In the rows, 128 means zero.
Where one turn sends some rows of the set: a few examples, then the rows asked
ros: [126 149 149 110 144 135 119 126 166 103 118 124 117]
Rikaz: [138 144 133 143 145 163 103 108  88 120 110 126 108]
gisuz: [140 150 129 152 149 151 101 112  89 117 115 120 113]
lis: [159 160 112 144 155 155 102 159 163 113 118 100 115]
zagi: [141 141 134 150 148 153  99 107  88 118 115 124 109]
Bon: [152 121 128 131 133 136 113 125  89 105 137 135  91]
viz: [155 124 110 147 150 140  84 109 113  91 136 138 108]
Dituk: [146 147 106 126 144 143 113 144  71 108 129 117 111]
gisu: [150 126 109 118 138 169  92 107 108  94 125 147 104]
Mup: [140 151 128 145 147 160 101 111  83 122 111 123 114]
surog: [125 177 129 107 158 137 116 144 151 105 113 103 137]
Fev: [150 148  73  99 144 140 109 152 137  98 129 107 112]
pifo: [155 137  85 120 148 117 107 147 147  92 139 110 109]
maz: [144 152  88 115 149 171  89 124  95  99 123 128 120]
tubif: [140 147 156  88 150 136 124 154 138 115 111 109 124]
fen: [120 165 137  93 143 153 124 135 158 106 109 120 119]
fikon: [144 147 156 104 154 116 118 155 142 111 119 103 123]
rogad: [152 151  91 145 163 142  84 126  99  94 130 126 123]
belo: [148 129  85  87 132 148 115 141 141  97 126 119 100]
petog: [158 162 109 123 147 175 109 159 160 115 113 107 116]
Tun: [145 132 117 111 133 156 115 133  78 111 127 130  96]
Gasa: [139 154 151  95 155 126 119 160 136 117 112 100 127]
mak: [142 139 162  98 149 130 120 151 146 112 117 109 116]
Damaf: [160 140 129 145 145 153 106 148 174 111 118 113 103]
Temon: [153 118  97 109 133 128 111 133 155  91 136 122  96]
des: [158 146 125 121 138 176 111 147 169 114 114 118 100]
Mobu: [151 134 117 144 144 123 109 137  83 104 139 120 104]
Muviz: [128 165 140 127 159 119 113 138 163 101 122 109 128]

rogad goes to viz
Gasa goes to fikon
Rikaz goes to Mup
Now find these:
Fev goes to pifo
fen goes to surog
Tun goes to Dituk
Damaf goes to des

Where one turn sends some rows of the set: a few examples, then the rows asked
bele: [103  98 151 108 143 125 127 139 128 104 107 145]
koras: [126 123 130 113 104 121 139 132  91 115 143 121]
luga: [130 117 125 123 102 129 137 130  99 110 135 144]
zab: [136 107 130 138 120 125 142 130  99 132 121  87]
Zep: [ 85 140 118 136 145 122 118 124 122 135 132  86]
Ruz: [ 98 117 117  88 112 145 143 119 150 145 137 113]
Vorad: [108  80 124 130 126 153 140 119 146 148 141 113]
teba: [109 104 132 140 122 114  85 134 125 160 118 136]
tafun: [112 103 146 123 149 134 119 125 136 106 115 156]
sed: [104 101 129 139 129 116  91 134 130 166 128 136]
zav: [117 123 128 124 102 111 141 114  97 108 136 136]
fizef: [ 92 120 143 150 152 138 131  93 112 125 132 112]
Mupu: [ 79 138 116 133 153 125 111 119 121 134 125  93]
Rap: [100 105 123 142 132 107  95 142 137 164 112 126]
zet: [ 94 119 110  96 113 145 142 121 145 155 143 118]
ziz: [ 93 119 109  90 109 134 145 107 135 134 143 120]
zuzo: [112  98 142 123 158 122 116 140 122 110 113 147]
muzas: [100 105 150 115 151 130 126 133 122 109 105 150]
mog: [ 93 148 114 122 139 117 116 113 127 145 124  90]
puvom: [113  95 113 145 133 116  88 138 126 155 121 128]
gadi: [127 115 126 115  97 121 132 129  88 114 133 126]
namit: [100 115 111  87 114 127 145 110 138 156 137 121]
sel: [ 89 142 110 129 152 123 125 127 126 142 112  90]
pul: [106  98 143 138 105 116 119  99 109 164 113 133]
mani: [102  91 152 101 138 125 144 113 126 132  90 110]

sel goes to puvom
Ruz goes to Zep
fizef goes to pul
Now find these:
zet goes to Mupu
Rap goes to zuzo

Where one turn sends some rows of the set: a few examples, then the rows asked
vudaf: [133 125 130 148 108 157 122 137 122 120 144 129 130 135 130 154  92]
nire: [116 116 150 129  81 104  73 141 170  99 128 162 120 119 145  88 117]
nug: [117 111 164 131 117 103  98 119 151 139 154 127 141 137 134 105 101]
zok: [117 134 133 123  82 129  90 155 173  98 104 127 130 108 136  78 116]
Vutad: [132 127 115 114  95 162 102 142 135 137 130 127 125 141 118 123 120]
zuvag: [123 122 117 100 111 157  97 142 146 122 134 119 125 126 105 126 119]
Fadet: [110 113 166 136 104  99  85 125 146 121 132 136 138 127 162  93  85]
nugil: [109 134 166 168  92  94  73 139 137  92 126 159 119 119 143 113  95]
mut: [123 140 158 176  94 122 102 160 154  74 117 140 121  97 132 121  92]
nagi: [101 141 106 140  90 150  94 147 140  92 118 132 122 121 101 154 111]
neb: [ 96 130 148 175  88 100 100 123 132  88 143 156 129 111 127 136  88]
zafur: [104 127 121 121  87 105  81 130 154  93 125 156 123 128 123  91 139]
Mub: [115 122 132 140 122 149 115 138 134 112 141 113 138 127 120 160  85]
Zik: [115 140 101 149  79 155 107 147 137  99 121 142 123 138 123 150 115]
kome: [130 131 174 143 120 125 101 146 141 127 122 107 136 112 142  93  83]

Vutad goes to vudaf
Mub goes to nagi
Now find these:
zafur goes to nug
zok goes to kome
nugil goes to nire

